Each path below is one point turned by a fixed rotation once a step. After each direction that follows a path, write how fast that rotation turns it, in degrees per step (0 if it stays still).
Each turn is a multiple of 5 degrees from 10 to 175, or 0.
Each row of a path follows its step; steps can be skipped.
Path 1:
step 1: [-22 -14  28  26  -7  27 -29  47   2  37   5 -15 -29 -16  -2  22 -11  -1
  15  27   0   4 -22   4  44  -7  -2  38 -31 -23 -34 -30  23   4 -10  21
 -23  -7 -11   5   4  25  29  -3   7]
step 5: [ -9 -25  -6  25   4 -10   5 -10  -5  -3  20 -12 -23  16   5  33 -11  11
  14  -7   5  48  -8  11  21 -11 -31 -29  -3 -20  62 -38 -49   0 -27  15
  -6  16  10  37  -3 -10  11   1  34]
step 7: [-31 -24  -1   9   7  -4  26  36 -13  -1  13  -7  14  -6  -5   1  17 -23
  10 -20  32  29  12 -24 -26 -44 -50  -4  45 -29  18 -13 -11   6 -23  19
 -20  10 -11  18 -19  -1 -17 -19 -43]
step 17: [ 10  -6  -3  -7  -7 -18  -6  22  32 -31   3   3 -38 -15 -34  -3 -23  13
  23  -6 -43 -23  39  -9 -16  -4 -11  15 -13 -19 -24  16  26 -13 -19  12
 -38   9   4  37   1  19  32 -20  43]
step 18: [ -9  -9 -18 -24 -16  41 -19  -2  28  -5  -6 -18  16  16  27  -4   7  -7
 -33  14 -32  -3   8 -14   3  11  17 -10 -20 -40  10  -8  58  -6  13 -21
 -33  29  22 -21   6   8   5 -25  52]
step 21: [ 19 -28 -11   4  -6   6  -8 -17 -14 -29 -36  25 -24  32 -11   9 -32  20
 -32   4  -2  35  23 -22 -12  12 -30 -35  16  -9  -7  -9 -11   2  -8 -34
 -32  33  -9  -3   3 -39 -31 -36   5]
step 23: [  8   1  -5 -23   4  35   3 -29 -20   0  42  -6 -13 -11   4  11  25  35
  -9 -28  -6 -14   7 -48  -6  -2 -36 -31 -12 -37  41  -9  -6  -7 -29 -14
  -5  57  10 -17  -4 -19  -2 -15 -12]
step 24: [ 20 -17  17  14  -6   5  -2   1 -28  -9  27  25 -50 -38  -3  38 -25 -12
  14  29   5 -28  -2   1   7 -20  -4  19 -18 -32  -1 -15  19 -12  -6 -23
 -42  17  28  26 -31 -23 -15  -2 -26]
step 25: [-18  -5  32 -25 -25  44  38  35 -14  14  35  15  -4   1 -10  13  24 -39
 -21 -15   6  -9   0 -17 -40  -6   0  -2  -1 -14  13   9  43  15   6 -39
  -4   5 -11 -29 -16 -32 -18 -19 -13]
[  4  -2 -11   9  19   2  -3   5   0   8   0   0   5   5  -3   5   5 -13
  -6  12   3  13   2   5  -2  -6   8   8   0  -1  -9  -1  11   3  -8  -6
  -7   0 -10 -11  -5   1 -12   1  -9]
120
[-19  -5   2   1   8  -7   4 -10  -6   3  -7   3   9  -1  -6   3   2   1
  -4 -12   8  -8  -2   5   0  -6  12   2  -3   3   5  20   2   7  -3  -9
   4   0   4  13 -10   6   1   1  -4]
20
[ -2   5 -11  -8  -3   6  -2  11   2  -1   7  -4  10   7   2  -6 -11   3
  -6   7   2 -10  -2   8  -1   5  -7   6  -3   6  -6  10  -2  -6 -16   0
   0  11   8   6 -10 -18  -6   1   4]
10
[ -7   2  -6 -10   8  -3  -8  -5   0   1  -3  13  -5  -5  -3   5 -11  -1
  11   0   3  16  15   2   6   0 -12  -5   0  -2   7   1  -5 -11 -11  -1
   3 -14   3   5  -3  -1  -3 -11  -5]
155
[  5 -14  -7   3   6   3   0   8  -4   7  13   0   5   2   1 -13   0 -11
   5  -9  -7  -3   3  -5   5  10   6 -10   5 -11  13  12 -13   2  -1   1
  -2  -2   0  -7  -1   5  -9  -1  12]
140
